128 stands for zero in the data rows.
Some points, each followed by its number:
[126 142 135 133 146 133 116 114 132 127 137 157 133 108 152 115] 0
[180  78  67  86  64  85 146 127 225 152 116 123  81 189  85 106] 1
[ 88 146 151 125 148 148 104 141 106 124 109 124 139 122 158 111] 2
[105 140 142 144 116 120 120 160 133 126 114 131 152 133 144 168] 3
[ 98 165 151 138 173 151 113 119 103  87 138 148 133 106 166 146] 4
[106 154 126 110 140 140 130 138 125 109 134 116 159 115 156 135] 5
[143 120 129 129 134 116  96 134 131 145 124 113 117 133 133 119] 6
[109 128 124 152 150 144 148 125 104 107 130 133 128 111 126 122] 7
[127 116 147 106 136 142 144 113 105 113 163 150 163 123 119 114] 8
[ 59 233 150 180  93 155  79 194 194 100  93 118  57 129 194 187] 9
[139 102 117 136  90 105  89 154 147 162 110 118 106 146 110 123] 10
[123  90 169 130 149 135 133 120 132 122 133 133 134  97 104 141] 11
[143  99 137 134 112 115 128 139 104 125 122 112 120 164 137 147] 12
[111 142 152 142 117 150 116 127 118 127 130 113 123 143 144 143] 13
[121 148 144 116 142 160 128 126 138 130 117 145 144 120 153 113] 14
[122 127 132 140 126 130 151 127 141 118 113 143 132 134 150 141] 15
[139 109 104 107 120 135 181 101 106 109 142 134 136 110 131 135] 16
[134 108 120 124 121 140 147 131 130 135 147 149 150 134 127 144] 17
[ 92 150 142 125 140 143 139 138 123 133 125  94 163 141 141 124] 18
[227  11  52  99 121  64 189  86 139 137 171 130 156 123  64  66] 19
[ 73 183 154 128 114 132  99 140 155 128  98 131 107 123 150 116] 20
[124 113 136 149 136 158 154 112 106 131 144 126 149 103 107 129] 21
[100 168 112 120 108 151  89 176 153 142 107 111 115 131 143 172] 22
[139  86 114 122 119 132 139 116 136 126 158 110 133 129 111 137] 23
Which three points above are nearest to each new point, looking only along the 2 directions in which the numbered points spread most? Their numbers follow each, nearest first.
[120 126 141 125 151 145 114 102 105 105 145 127 138 115 146 115] 7 21 0
[127 167 121 155 110 124 134 144 121 139 119 155 103 139  85 115] 6 12 15
[117 164 118 143 103 153  89 131 169 135  97 118  99 149 120 153] 22 20 3
[130 120 150 114 128 103 145 149 160 138 117 113 123 121 139 165] 6 12 15
[149 130 123 134 131 130 152 118 142 130 111 109 117 100 118 133] 12 17 6
[158 115 138 123  95 104 126 112 154 141 123 135  93 163  97 127] 10 12 6
[113 186 144 140 130 152 102 116 160 144 102 163 122 112 135 112] 3 13 20
[161 121 116 130 116 130 129 116 148 172 105 106 130 125 112 121] 12 6 23
[100 160 141 138 137 147 141 137 135 114 120 152 110 119 146 119] 13 18 3
[130 139 140 105 160 163 131 132 119 122 129 152 145 126 129 136] 7 0 14
[146 118 131  96 131 124 149  91  94 131 150 164 137 120 119 120] 16 8 21
[107 124 130 136 140 144 155 136 120 124 120 142 138 123 136 127] 0 7 14
[129 105 133 112 152 129 128  89 127 121 114 120 132 127 129  98] 17 11 16
[130 168 123 150  80 114  88 154 179 150  65 116  77 125 110 136] 22 10 20
[135 152 124 143  62 146 145 129 155 127 139 139 100 139 129 135] 6 10 12
[157 102 160 105 148  98 150 121 119  98 143 122 166 138 157 116] 16 8 21
[140 114 143  74 140 141 144 108 132 134 126 153 142 115 146 114] 11 17 16
[118 148 162 117 151 112 139 120  88 103 145 132 154 109 150 142] 7 5 0
[124 119 140 128 139 152 138 130 119 120 157 124 141 147 145 144] 0 7 11
[189  76  97  92  98 100 166 121 163 146 141 117 121 142 124 119] 23 10 12
[114 112 159 121 145 131 114 114 128 121 145 131 156 124 136 129] 7 0 11
[149 102 135 129 124 118 106  95  90 118 144 108 117 137 123 160] 17 11 23
[143 115  98 127 141 115 166 109 128 118 139 138 140 160 108 130] 23 17 16
[110 121 148 125 145 134 173 117 108 117 158 146 141 124 109 125] 21 8 11
[146 124 109 141 117 117 130 126 137 117 144 115 128 150 117 135] 12 6 17
[116 133 146  96 170 150 132 123 123 108 140 154 169 109 133 126] 7 21 8
[101 159 117 140 135 148 124 118 126 139 101 119 144 138 162 136] 13 3 18
[109 131 126 114 133 147 128 146 104 132  96 131 162 129 117 133] 0 14 18
[117 135 151 148 156 150 167 114 133 125 104 147 143  94 165 149] 5 7 18
[ 86 162 162 153 175 164 126 138  63  90 169 170 176  74 143 162] 4 2 7
[212 114  70 114  68  69 119 116 184 165  82 118  65 173  63 106] 1 10 23
[105 129 153 149 120 134 141 158 128 121 113 132 116 102 131 150] 13 3 18
